In the rows, zero is written as 128.
The same turns and mirrors carry the whole set onto itself and the rows of a family onto each other. Which other rows belong to the same family as each row named below? List them in the order they appear above.
These 32 rows form 4 families of 8 rows each.
Z510: [142 125 119 113 151 118 130 112 161  83 157 123 117 135 140 138 120 164
 137 104  91 173 113 137]
Z785: [148 123 134 126 138 119 135 108 161  99 147 124 120 139 163 149 138 151
 147 116  96 181 126 141]
Z410: [134 118 119 164 144 136 115 115 164 114 139 133 117 149 114  98 107 131
 150 127 166 126 123 102]
Z993: [127 133 142 128 132 129 105 102 118 113 144 116 122 143 143 138 141 134
 156 112 111 175 137 147]
Z501: [100 134 149 133 139 148 115 100 114 108 137 111 119 127 121 148 134 146
 150 108 108 157 123 158]
Z711: [113 106 124 172 118 141 116 117 139 140 117 115 120 139  89 118 106 128
 138 137 159 122 113 106]
Z397: [102 113  99 144 127 147 113 109 133 145 104 109  99 133  93 114 107 119
 135 132 147 130 122 103]
Z163: [117  86  99 168 109 110 127 129 163 135  98 120 117 127  96 146  96 158
 119 131 131 131 115  95]
Z707: [100 116 147 139 120 145 142 108 128 118 122 101 116 115 116 174 130 159
 135 118  90 158 105 160]
Z878: [118 111 105 171 150 138 101 121 146 139 102 112 114 154 105 113 107 125
 142 133 152 130 134 113]
Z20: [108 142 134 118 132 141 123  90 111 102 140 104 123 138 144 127 129 135
 160 126 106 162 115 140]
Z454: [141  92  95 173 147 128 143 131 198 128 102 120 111 145 122 133 100 150
 126 138 127 137 115 108]
Z439: [128  88 117 173 109 134 146 126 175 138 111 115 117 129  98 140 102 147
 124 143 140 127  96 102]
Z471: [107 104 105 163 121 115  97 122 134 134 108 122 118 138  92 123 100 140
 135 125 150 127 133  99]
Z789: [125 140 144 128 155 140 132 104 149  84 153 128 119 131 146 143 131 156
 154 104 103 162 122 151]
Z312: [128 113  99 156 144 108 102 122 161 107 129 140 118 148 119 108 101 148
 143 116 151 131 139  92]
Z78: [123 119 140 135 136 136 158 112 165  95 138 119 116 119 140 170 127 170
 135 114  84 164 103 151]
Z861: [120 118 126 124 114 133 165 101 150 106 128 101 120 123 149 159 123 160
 138 137  79 167  88 136]
Z73: [142 106  88 144 143 133 154 118 200 112 120 130  96 131 131 118 100 148
 131 132 128 138 110  91]
Z884: [148 101 113 166 134 129 148 124 198 112 133 135 118 140 122 119 103 150
 135 135 145 131 105  97]
Z531: [129 102 120 122 121 119 148 117 158 110 132 104 115 121 120 170 118 173
 116 116  75 171  95 140]
Z710: [118  90 102 177 131 134 127 128 163 151  87 105 112 140  99 139 103 141
 124 141 134 130 114 113]
Z617: [135 104 136 134 110 122 148 111 155 122 126 109 120 126 144 175 136 159
 133 127  82 179 108 146]
Z674: [126 125  96 137 154 140 115 108 163 113 127 130  98 142 124  93 106 124
 148 123 151 133 130  96]
Z485: [113 112 143 136 106 131 122 105 115 137 121 100 120 129 126 165 140 140
 140 124  98 174 120 151]
Z376: [115 135 127 114 146 127  97 105 113 101 151 109 119 141 118 128 125 144
 143 101 108 165 127 143]
Z147: [ 98 121 133 124 106 141 140  94 111 121 119  91 122 124 130 154 127 144
 143 137  92 161  97 143]
Z51: [141 114  98 165 166 130 118 125 182 116 117 128 113 157 129 106 104 137
 143 128 146 133 134 108]
Z291: [138  96  93 160 132 103 133 130 190 109 119 139 118 136 121 132  96 164
 128 125 133 136 122  90]
Z185: [117  92  94 150 115 139 151 118 172 143  93 111  96 120 102 140 103 142
 118 141 124 134 101  98]
Z460: [102 111 128 124 116 128 115 110 111 127 126  91 118 125  97 160 122 151
 124 113  93 164 107 148]
Z71: [131 137 128 116 137 133 147  95 149  87 148 115 121 135 164 131 125 152
 158 127  94 168 106 133]

Same family as Z163: Z20, Z471, Z312, Z861, Z147, Z291, Z71
Same family as Z878: Z501, Z707, Z454, Z789, Z78, Z710, Z51
Same family as Z510: Z397, Z73, Z531, Z674, Z376, Z185, Z460

The same turns and mirrors carry the whole set onto itself and the rows of a family onto each other. Which other rows belong to the same family as each row named below? List them in the order they appear above.
These 32 rows form 4 families of 8 rows each.
Z757: [ 98 117 128 125 164 103 118 118 113 135 138 118 128 105 139 119]
Z720: [152 150 109 112 124  97 114 137 127 111 146 124 107 137 128 148]
Z423: [104 125 121 126 177 109 116 125 120 126 128 126 115 108 128 112]
Z7: [105 113 116 124 172 113 124 124 110 126 138 121 120 103 141 121]
Z731: [120 144 120 146 126 137 109 150 112 134 130 104 110 150 180 135]
Z479: [136 147 107 144 135 160 156 126 142 127 120 126 100 112 140 141]
Z184: [135 142 107 141 142 154 154 112 135 120 124 133 107 106 145 136]
Z673: [ 97 114 148 141 136 171 136 133 117 145 111 125 150 127 139 113]
Z876: [141 120 129 117 124 133 134 109 139 119 120 158 150 120  97 126]
Z257: [103 123 153 106 133 110  93 151 111 123 135 113 148 156 126 118]
Z929: [114 150 129 149 129 145 113 146 103 141 126 102 115 143 176 123]
Z759: [101 123 152 144 134 163 147 133 126 154 116 116 152 113 134 116]
Z68: [131 109 132 112 127 129 143 118 138 120 125 153 137 125  88 124]
Z232: [119 155 126 140 132 138 108 152 108 136 134  96 122 140 179 135]
Z95: [105 105 152 137 123 169 145 129 117 140 114 122 149 124 128 117]
Z32: [114 121 153 111 118 113  97 158 110 136 133 116 153 159 122 124]
Z67: [147 139 138 126  83 158 134 145 125 131 128 123 145 156 139 147]
Z557: [141 145 113 155 128 143 153 119 138 126 120 127  93 117 143 137]
Z438: [150 141 106 108 125 105 106 136 119 101 140 133 108 151 132 143]
Z601: [143 150 141 127  86 156 127 146 135 129 120 129 142 162 126 139]
Z901: [151 147 131 126  94 164 132 152 131 121 118 131 130 160 128 141]
Z217: [148 143 129 115  90 160 118 146 129 123 122 125 141 161 120 142]
Z913: [145 159 107 115 135  98 105 142 129 114 144 127 110 140 137 143]
Z565: [137 114 130 102 131 122 138 124 141 114 131 149 144 121  91 136]
Z416: [114 118 150 108 125 108  95 146 102 128 138 123 160 151 127 119]
Z197: [ 92 115 149 135 122 170 145 135 112 149 122 116 147 133 138 121]
Z845: [109 122 145  96 132 125  97 152 107 130 137 121 167 147 123 124]
Z740: [145 142 106 145 127 159 158 119 132 133 122 136 111 109 140 141]
Z149: [131 120 139 105 134 130 142 120 133 122 127 144 149 114  87 125]
Z564: [157 149 109 116 136  98 105 136 132 107 136 132 113 130 130 140]
Z182: [108 145 131 136 135 136 117 161 106 136 138  92 109 145 169 135]
Z862: [103 120 129 135 169 106 134 124 116 132 135 125 118 104 147 117]

Same family as Z876: Z423, Z759, Z67, Z557, Z438, Z845, Z182
Same family as Z731: Z257, Z217, Z197, Z740, Z149, Z564, Z862
Same family as Z929: Z757, Z184, Z95, Z32, Z901, Z913, Z565

The same turns and mirrors carry the whole set onto itself and the rows of a family onto each other. Which other rows belong to the same family as each row named below? List them in the order they appear above.
These 15 rows form 3 families of 5 rows each.
Z87: [138 132 110 137 153 157 155 119]
Z488: [ 88 118 122 126 139 110 115 116]
Z615: [157 122 140 125 103 128 135 140]
Z18: [112 120 139 109 121  98 140 116]
Z786: [136 132 135 140 108 129  93 141]
Z457: [122 107 100 144 143 162 137 134]
Z219: [ 92 110 117 121 142 117 141 111]
Z449: [121 141 107 150 155 156 116 120]
Z637: [133 157 127 146 134 138  96 127]
Z451: [105 110 127 112 133 109 154 112]
Z874: [149 108 118 127 122 148 160 134]
Z344: [156 155 143 131 119 127 119 126]
Z233: [101 123 137 118 124  98 115 117]
Z274: [161 139 132 125 129 140 156 121]
Z374: [115 123 109 151 133 150  96 138]

Same family as Z219: Z488, Z18, Z451, Z233
Same family as Z449: Z87, Z637, Z344, Z274

The same turns and mirrors carry the whole set onto itself and the rows of a family onto each other. Which other rows belong to the same family as each row named below? List them in the order they appear above.
These 40 rows form 5 families of 8 rows each.
Z136: [128 159 109 109  87 108 135  96 137]
Z46: [102 100  86 120 116 122 156 132 103]
Z963: [112 162  93 103  66 119 125 110 135]
Z268: [109 104  98 141 114 121 151 127 107]
Z30: [ 69 115 127 120  90 148 132 133 114]
Z121: [125 149 104  99  91 133 121 126 160]
Z27: [ 81 121 145 133  89 145 149 126 116]
Z850: [130 121  84 109 117 127 127 135 149]
Z670: [ 81 119 151 119 103 139 141 117 121]
Z532: [ 90 102 134 130 119 131 144 120 114]
Z697: [104 104 112 115 121 147 129 144 141]
Z672: [ 90 102 122 140 107 135 153 133 110]
Z359: [135 148  84 129  90 103 146 111 122]
Z114: [ 91 161 121 105  66 136 126 115 135]
Z949: [ 97 160 123  96  61 135 146 115 131]
Z658: [108 160 135 108  79 120 134  99 136]
Z832: [109 161 130 114  63 127 141 110 132]
Z348: [112 147 124  99  88 145 120 129 159]
Z132: [ 92 145 151 111  84 138 136 106 133]
Z586: [125 117  92 126 121 104 144 109 119]
Z512: [134 142  92 117 105 100 141 101 129]
Z290: [ 82 101 113 120 107 140 155 136 105]
Z886: [ 78 100 105 129 108 139 133 135 110]
Z903: [ 81 141 136 104  71 149 147 122 124]
Z468: [ 97 102  81 127 115 123 134 131 108]
Z165: [ 99 132 132 106  95 154 124 138 154]
Z829: [132 143  91 102 103 127 123 129 157]
Z388: [118 108  94 115 127 133 130 143 143]
Z356: [127 121  82 135 106 108 150 120 113]
Z683: [126 163 107 120  69 114 142 107 131]
Z256: [123 162  94  96  69 119 147 109 129]
Z28: [120 148  72 112  83 107 129 114 128]
Z418: [ 74 141 133 111  72 146 128 127 125]
Z625: [ 88 146 148 120  71 142 143 121 127]
Z679: [129 147  76 105  86 109 149 112 124]
Z599: [119 123  66 121 103 111 133 123 115]
Z58: [ 98 113 128 109 111 154 124 142 147]
Z869: [ 74 116 134 112  89 150 152 132 114]
Z593: [106 100 107 133 126 117 145 118 111]
Z960: [123 119  70 116 106 111 153 122 113]

Same family as Z348: Z121, Z850, Z697, Z165, Z829, Z388, Z58
Same family as Z512: Z136, Z670, Z532, Z658, Z132, Z586, Z593
Same family as Z28: Z963, Z30, Z114, Z886, Z468, Z418, Z599
Same family as Z869: Z46, Z949, Z290, Z903, Z256, Z679, Z960

